The rows below fall into families. The same turns and mirrors carry the whole set onto itself and the rows of a family onto each other. For each named row, which other rows are in its family? Write them in the order they are listed.
These 40 rows form 5 families of 8 rows each.
J280: [  0.3  -5.1 -23.4 -27.4  -4.5  -4.5  -3.9 -38.6 -23.0 -10.1  -2.1   6.9
  44.0  38.4  -4.8  40.9  18.1 -10.9]
J646: [  6.0 -11.6 -16.7 -11.3  -2.1  17.5  -7.5 -20.8 -39.0 -24.0   9.1  -0.4
  26.3  44.7  -0.4  36.3  22.2 -10.8]
J343: [  5.9 -19.1 -29.9 -29.1  -3.6  -0.2 -15.0 -42.1 -23.2 -10.9  -3.7  25.7
  39.5  46.2  -2.3  32.5  16.0  -5.6]
J149: [  1.3 -16.9   2.7 -22.9   0.2  52.5   1.1  -8.3  -3.8   6.3 -10.6  -4.6
  31.7  -6.7  -9.3  13.8  10.8 -21.2]
J698: [  6.1 -21.0  21.6 -19.6  35.1  -9.0 -14.9  -1.2  15.9  -2.0 -29.4  -5.3
   3.5  -9.5 -15.8  -2.4 -23.4 -13.4]
J899: [ 32.9 -27.5  -0.4   1.1   3.5  14.4 -38.9  -4.7 -18.4  -7.0 -31.0  24.5
  11.6  10.7 -12.9  13.3 -28.9   1.0]
J414: [-26.3 -16.9 -10.5 -41.7  29.1  -0.7  25.6 -22.8  18.1 -19.3  13.4   2.8
  30.1  15.8   6.2  21.5  11.9 -14.9]
J339: [-12.7 -17.0 -19.4 -44.8  34.8   1.9   8.7 -37.5  13.1 -24.0  12.0  -2.6
  32.2  28.5  13.6  -3.5  21.3 -21.9]
J278: [ 11.1 -21.1 -26.4 -14.4  -7.5  11.4 -17.2 -39.9 -29.5 -18.4   9.5   8.4
  34.8  51.4   4.2  26.2  11.1  -8.0]
J148: [  4.4 -14.4   8.0 -18.0  39.6   4.1  -7.3  22.8  14.6 -22.0 -12.4   4.8
  15.4 -19.8  -1.7 -11.8 -11.8 -12.1]
J601: [ 20.9 -16.4 -12.9 -14.1  38.4 -39.9 -35.8 -14.5 -14.5 -37.5  -9.3  12.4
   7.1  34.0   1.3   1.3  -9.5  -4.0]
J193: [-11.1 -19.4  -9.1 -26.0 -15.6  48.5  -1.4 -13.0  12.4   8.7 -16.5  14.0
  11.3   3.6   6.3  21.0  -4.9 -11.0]
J476: [-12.4  -9.8 -11.0 -48.5  31.9  25.7 -14.5  -9.4 -10.0 -35.5 -29.8  27.9
 -11.9  38.9 -16.4  14.4  -4.0  -7.4]
J334: [  7.0 -34.7  15.9 -24.8  35.4  -2.3 -18.3  -9.1  26.1  -0.5 -21.2   2.4
   3.9  -5.0  -3.1 -19.2 -22.2 -13.5]
J415: [  6.8 -27.7   6.3 -27.4  45.8   7.7 -10.4   2.0  23.3 -16.1 -21.5  15.3
   6.7 -12.4  -2.8 -16.4 -22.5  -9.4]
J817: [  8.9  -9.1  -9.3 -10.0  26.1 -33.6 -21.4  -3.6 -14.8 -44.6   4.6  -0.6
  28.1  41.1  -5.5  -4.5 -22.2   1.4]
J903: [ 11.0 -18.7 -14.6 -24.9  33.9 -36.7 -32.3 -13.9  -9.8 -40.3   1.7  13.2
  22.5  42.2  -2.2 -14.3 -14.8  -2.6]
J479: [-13.8  -6.5  -8.1 -37.0  40.0   8.8  14.0 -17.0   4.2 -30.0  10.7 -17.4
  28.7  21.2   9.2  -4.9  25.8 -23.6]
J528: [-23.5  -0.5 -21.7 -47.8  27.0  -3.5   6.5 -27.4  23.4 -18.6  -6.4   0.2
  17.5  21.2  20.8  -3.0  18.3 -19.8]
J717: [  0.2 -28.8   0.2 -45.8  46.0  19.4 -12.2 -28.0 -11.4 -26.4 -36.4  25.7
  -1.4  38.1 -23.5  12.8   0.9 -10.7]
J749: [ 17.1 -26.3 -12.5   9.2  -2.8 -14.6 -19.0 -18.1   7.2  -4.4  14.4  -8.3
  34.4  12.2  30.1  -6.2 -10.9  -5.7]
J573: [  0.7  -7.2  -3.3 -46.9  40.5  20.8 -14.4   0.4 -23.8 -31.1 -17.6  20.3
   7.1  17.1 -34.7  24.7  11.5 -17.3]
J29: [ 18.6 -23.6   8.0  -2.6  -0.3  -3.8 -36.5   5.4 -21.6 -10.4  -9.3  10.5
   7.9  18.2 -25.6  24.3 -34.5  -0.7]
J12: [ 18.8  -9.7  -6.8  -8.0 -16.1  12.3 -45.0  -4.2 -18.7  -1.8 -33.3  15.7
   0.3  21.0 -10.9  14.3 -22.1  -3.2]
J987: [ -1.2 -31.0  -5.7 -31.2   0.5  52.2   4.1 -27.2  11.4  10.3  -7.0  10.2
  32.5  -0.7  -1.3  14.0   4.8 -16.7]
J943: [-12.2 -29.8   4.0 -21.0   6.9  53.2  21.6 -13.4   5.1  -7.5 -17.4  10.8
  29.4   9.5  -8.5  23.4  -8.5  -5.5]
J960: [ 16.3  -1.3 -10.0  -9.9  39.6 -36.3 -22.4  -1.5 -22.4 -41.5 -11.8   2.3
  14.2  26.8   6.0   8.0   9.6  -7.4]
J557: [ 25.3 -35.3   2.1  -8.8  -4.7   9.5 -45.2  -6.6 -20.5  -3.8 -14.0  21.9
   9.1  22.9 -22.4  13.0 -29.6  -0.6]
J583: [ 10.6  -8.3 -10.7   3.7  -9.3 -14.3  -6.3 -19.4  -0.1  -6.5  -1.2 -15.3
  61.4  18.6  15.9  -5.4  -9.5  -4.7]
J890: [ 14.5 -24.3 -15.0  -2.3 -10.4 -10.7 -15.8 -21.8  10.2   2.1   1.8   0.3
  54.8  11.3  22.5 -13.6 -11.2  -3.3]
J191: [ -1.1 -16.0   8.5 -37.9  46.3  22.1  -0.3 -18.7 -11.4 -26.9 -45.8  12.0
   6.2  29.1 -30.6  17.1  -5.2 -10.0]
J939: [ -2.9 -41.9  -1.3 -20.7  -0.2  51.5   9.3 -25.9   7.8   5.2 -17.8  18.3
  25.0  10.5   2.8  17.8  -5.6  -4.8]
J444: [ -0.1 -22.3  -8.1 -51.9  41.2  30.6 -12.5 -19.4 -11.1 -26.0 -22.8  32.8
   5.3  23.7 -29.1  22.0   2.8 -12.7]
J898: [ -0.7   0.6 -21.2 -27.5  22.7 -37.4 -35.0  -5.8  -5.4 -37.3  -2.7   8.9
  -0.1  39.7   5.5  -2.0  -9.3  -7.3]
J359: [ -2.5   0.9 -34.3 -25.7 -13.9  15.8 -17.6 -31.4 -26.0 -21.1 -12.9  13.8
  28.1  53.9   4.9  21.7  10.8  -6.6]
J886: [ 30.2 -14.0  -0.9   8.7   0.7  17.5 -29.5  11.4 -31.5 -16.0 -28.7  16.4
  22.7   6.6  -9.9  19.1 -12.8   1.0]
J554: [-18.2 -26.8 -15.4 -42.6  34.9  -5.6  16.1 -31.9  24.2 -19.9   7.3  12.7
  28.5  21.3  19.7   5.2  14.7 -14.0]
J120: [ 12.9 -16.4  -4.1  12.5  -3.7  -9.0  -7.7  -3.5   0.8  -4.3  10.4 -18.5
  30.6   1.9  28.7   5.8   4.7 -10.1]
J784: [  0.9 -10.1 -20.3   0.3 -20.2   0.3 -15.5  -7.5  14.6  -5.0   5.8  -5.2
  32.3  15.3  31.9 -11.0 -15.6  -3.5]
J440: [ -1.8 -11.8   3.7 -22.8  26.3   7.2 -14.7   3.8  26.6 -12.8 -32.6  -0.3
  -0.8  -1.1  10.2 -25.6 -22.6  -9.5]

Which other rows belong to the same family as J899? J339, J278, J601, J415, J749, J987, J444
Which other rows belong to the same family as J646? J149, J148, J479, J573, J960, J886, J120
Which other rows belong to the same family as J943? J280, J698, J414, J817, J29, J583, J191

